In the data rows, 128 means zero.
Here are some points, each followed by its number:
array([142, 142, 116, 145, 187, 169, 140,  95, 163,  69,  66,  77, 134, 100, 180, 118, 101, 149, 112, 132, 105, 134, 116, 138, 203, 111, 136, 142, 128, 139, 127, 120, 132, 139, 130, 141, 125, 112, 119, 147, 103]) 0
array([169, 102, 168, 169,  51, 162, 174,  87, 148, 119, 121, 177,  95, 165,  59, 148, 135, 138, 113, 140, 116, 126, 114, 138, 219, 146, 173, 149, 126, 123, 128, 128, 108, 119, 101, 111, 139, 131, 125, 118, 127]) 1
array([170, 163,  64, 112, 105,  95,  91, 186, 137, 100, 222, 128,  84,  95, 179, 180, 201,  40, 165,  82, 110, 153,  81, 142, 200, 107, 153, 110, 141, 118, 139, 163, 156, 173, 136, 142, 142, 121, 139,  97, 139]) 2
array([147, 157, 123, 154, 144, 146, 145, 122, 121, 106,  86, 109,  99,  90, 169, 133, 121, 132, 124, 111, 115, 133, 128, 111, 109, 126, 130, 142, 160, 165,  94, 121, 104, 130, 113, 124, 130, 152,  96, 141, 143]) 3
array([ 57, 100, 114,   0, 209,   0, 220,  60, 250,  70, 110,  95, 201,  46, 104, 136,  85,  91, 135, 117,  92, 112, 190, 124, 126, 149, 151, 111, 177, 154, 138, 106, 112, 118, 103, 147, 122, 123, 114, 145, 120]) 4
array([141, 174,  78,  77, 148, 122,  61, 167, 196, 116, 179, 136, 107, 177, 178, 157, 161,  76, 118, 185,  66, 198, 175, 131, 255, 113, 128, 113, 115, 133,  85, 136, 120,  95, 116, 118, 117,  95, 143, 118, 118]) 5
array([120, 116, 163,   0, 152,  91,  97, 147,  98,  97,  77, 239, 232, 172, 199, 224,  67, 201,  59, 114, 132, 175,  46, 116, 126, 130, 115,  96, 140, 106, 127, 121, 113, 130, 134, 124, 124, 130, 130, 133, 139]) 6
array([  0,   0,  42, 241, 180, 151,  38, 143, 206, 179, 170, 131,  85, 129,  95, 167,  94, 133, 114,  86, 127, 137, 114, 102, 169, 126, 117, 110, 122, 144, 122, 138, 127, 129, 126, 138, 131, 116, 135, 131, 116]) 7
array([175,  92,  85, 119, 124, 135, 145,  96, 139, 182,  89, 125,  94, 121, 124, 129, 138, 114, 111,  74, 102, 153, 151, 138,  86,  81, 107, 127, 152, 112, 151,  72, 129, 133, 104,  98, 149, 130, 151,  99, 136]) 8
array([133, 145,  95, 167, 116, 147, 148, 125, 136,  94,  77, 120,  90, 107, 163, 129, 130, 125, 105, 115, 124, 135, 131, 124,  70, 123, 126, 157, 133, 143, 110, 126, 105, 112, 128, 118, 123, 155, 108, 142, 141]) 9
array([164, 166, 126, 118, 238, 185, 129,  70, 237,  94,  69,  86, 160, 161, 102, 131,  94, 144, 184, 127,  94, 134, 125, 124, 160, 120, 117, 134, 147, 124, 116, 121, 144, 154, 143, 130, 158, 115, 120, 140, 122]) 10
array([107, 140, 187,   0, 119, 155, 101, 213, 132, 105, 186,  81,  77, 164,  63,  97,  65, 141, 152,  93, 128, 118, 138,  81, 126, 107, 112, 189, 146, 126, 159, 140,  98, 115, 161, 119, 112, 117, 114, 155, 121]) 11
array([128, 141, 175, 152,  56, 104, 123, 161, 166, 162, 123,  65, 116, 149, 190, 126, 140, 170, 131, 118, 131, 112, 119, 125, 142, 156, 140, 129, 139, 118, 139, 126, 134, 113, 122, 116, 140, 128, 157, 147, 140]) 12
array([  0,  70, 185, 139,  90, 180,   0,  99,  70,  94,  57, 107, 128, 110, 179, 164, 111, 112, 129, 206, 174, 142, 182, 169,  45, 146, 166, 147, 172,  94, 147, 144, 138, 144, 141, 127, 133, 137, 134, 125, 140]) 13
array([149, 113, 247, 143,  96, 134, 192,  78,  74,  80, 125, 129, 136, 101,  67, 171, 142, 163, 114, 117, 110, 173, 119, 119, 107, 137, 152, 124, 147, 149, 114, 109, 108, 125, 109, 150, 113, 135, 114, 149, 115]) 14
array([  0, 255,  42, 188, 115,  97, 212, 152, 120, 134, 170, 138, 109, 110,  81, 130, 135, 125, 109, 121, 132, 127,  89, 122, 146, 132,  98, 138, 168, 114, 116, 146, 122, 119, 162, 104, 150, 145, 160, 132, 108]) 15
array([122, 140, 109, 128, 159, 144, 116, 153, 255, 109, 192, 225,  94, 213, 143,  91, 227, 119,  50, 171, 153, 114, 137, 141,  78, 140, 135, 148, 120, 117, 121, 126, 126, 130, 147, 100, 135, 135, 136,  78, 147]) 16
array([115,   0,  44, 126, 102,  67, 176, 192,  47,  84, 139,  91, 188, 160, 112, 124, 187, 127, 154, 160, 123,  75, 114, 135, 134,  80, 154, 127, 103, 131,  94, 112, 116, 111, 133, 104, 147, 132, 128, 115, 162]) 17
array([107, 125, 155, 115, 167, 125, 152, 169, 221,  88, 187, 229,  90, 164, 140,  94, 219, 132,  71, 140, 146,  77, 115, 106,  30, 149, 116, 136,  86, 109, 151, 139, 163, 143, 130, 153, 150, 131, 130, 136, 125]) 18
New points follow, each followed by the numbers of its two nearest points above, looking only along the 3 directions in which the numbered points spread most, nearest first.
array([194, 181, 174, 202, 160,  96,  79, 180,  97, 116, 144, 118, 140, 126, 128,  68,  58, 128, 114, 143,  98, 125, 176, 140, 129, 101, 139,  75, 140,  98, 126, 121,  89, 128, 104, 155, 153, 120, 124, 148, 114]) 8 3
array([167, 134, 143, 155,  89, 138, 141, 126, 123, 132, 129, 152, 117, 144, 119, 140, 141, 102, 122, 114, 129,  85, 141, 153, 194, 117, 131,  92, 107, 123, 135, 164, 148, 133, 138, 127, 139, 108, 164, 138, 154]) 1 17
array([109, 136,  96, 175,  49, 142, 165, 136, 159, 144, 102, 141, 123, 172, 125, 140, 139,  85,  86,  99, 176, 130, 146, 188,   0, 130, 110, 124,  82, 148, 151, 157, 174, 112, 134,  69, 145, 120, 120, 107, 143]) 12 17
array([149, 139, 178, 147, 228,  82,  54, 228, 172, 218,  41, 125, 179,  88,  73, 131, 205,  97, 167, 131, 199, 166,  94, 172, 255, 150, 137, 142,  80, 130, 153, 124,  94, 132, 134, 107, 139, 133, 109, 138, 142]) 8 15
array([140,  97, 174,  38, 211,  92, 208,   0, 110, 255, 147, 172,  28, 183, 152, 126, 158, 146, 147, 200, 121, 163, 135, 151,  86,  82, 133, 122, 140, 134, 127, 151, 124, 128, 128, 133, 133, 143, 125, 134, 140]) 11 8
array([160,  97,  86, 171,  42, 157, 131,  99, 201, 140,  89, 197, 105, 174, 123, 124, 161,  87, 111, 117, 168,  84, 154, 163, 202, 124, 111, 149, 109,  83, 128, 141, 117, 115, 144, 121, 128, 142, 124,  78, 150]) 15 1
array([144, 158, 116, 118, 218, 224,  88,  63, 220,  72, 114,  90,  89, 217,  48, 116, 169, 139, 203,  80, 130, 117,  92, 137,   0, 152, 149,  74, 109, 101, 136, 163, 120, 105, 120, 111, 108, 143, 152,  87, 155]) 11 1
array([119, 136, 143, 160, 138, 111,  81,  44,  84, 100, 191, 137,  91, 153, 116, 141, 111, 125,  69, 111, 173,  98, 104, 148, 125, 132, 123, 158, 107, 122, 138, 147, 126,  80, 132, 116, 154, 138, 105,  97, 161]) 12 1
array([ 68, 104, 255, 106,   0,  72, 125,  97, 213, 101, 189,  28, 134, 104,  48, 104, 123, 124,  80, 190, 172, 152,  90, 151, 239,  90,  79, 146,  75, 103, 119, 140, 142, 134, 119, 117, 129, 152, 135, 102, 151]) 8 1
array([236, 191, 187, 212, 211,  66,  57, 218,  73, 145, 125, 155, 144, 100, 129,  94,  70, 159, 147, 123,  84, 108, 147, 121, 162,  88, 135,  70, 159, 126, 127, 137, 149, 155, 105, 162, 120, 114, 142, 134,  97]) 8 3
array([157, 147,  94, 146, 155, 157, 127, 115, 133,  79,  58, 111,  80,  95, 194, 117, 153, 134, 100, 132, 130, 105, 122, 131, 226,  93, 140, 123, 110, 167, 150, 140, 116, 135, 128, 138, 106, 114, 148, 109, 122]) 8 3
array([220, 150, 137,  36, 237, 255, 171, 248, 142, 227, 203, 138, 179,  16, 123, 206, 141, 129, 128, 155, 121,  83, 152, 128, 235, 128, 144, 116, 136, 150, 158, 138, 145, 117, 125, 145, 134, 123, 168,  90, 117]) 5 10
array([144, 130, 151, 124, 203, 114, 135, 100,  57,  71, 109, 146,   0,  48, 124, 179, 123,  45, 137, 203, 148,  86, 114,  59,  81, 130, 120,  95, 112,  88, 129,  91, 115, 135, 127, 100, 110, 120, 129, 136, 125]) 9 12
array([167, 107,  71,  88, 145, 255, 218, 184, 185, 162, 204, 136, 173,  87, 119, 134, 120, 141, 103, 149, 174,  88, 159, 147,  84, 118, 134,  93, 138, 126, 100, 166, 142, 178, 112, 108, 114,  90, 128, 111, 140]) 11 1
array([136, 123, 109,  22, 160, 122, 157,  93,  45, 237, 100,  27, 112, 139, 112,  59,  86,  52,  27,  79, 134, 127,  95, 145, 125, 194, 181, 137, 106, 108,  84, 109, 124, 133, 129, 129, 123, 128, 128, 120, 128]) 3 8
array([186, 113, 100, 166,  78, 140, 142, 123, 163, 160, 103, 204, 123, 170, 133, 155, 147, 104, 150,  94, 149,  71, 155, 158, 255, 111, 119, 110, 122,  98, 133, 154, 147, 134, 154, 119, 118, 133, 142,  95, 124]) 15 1
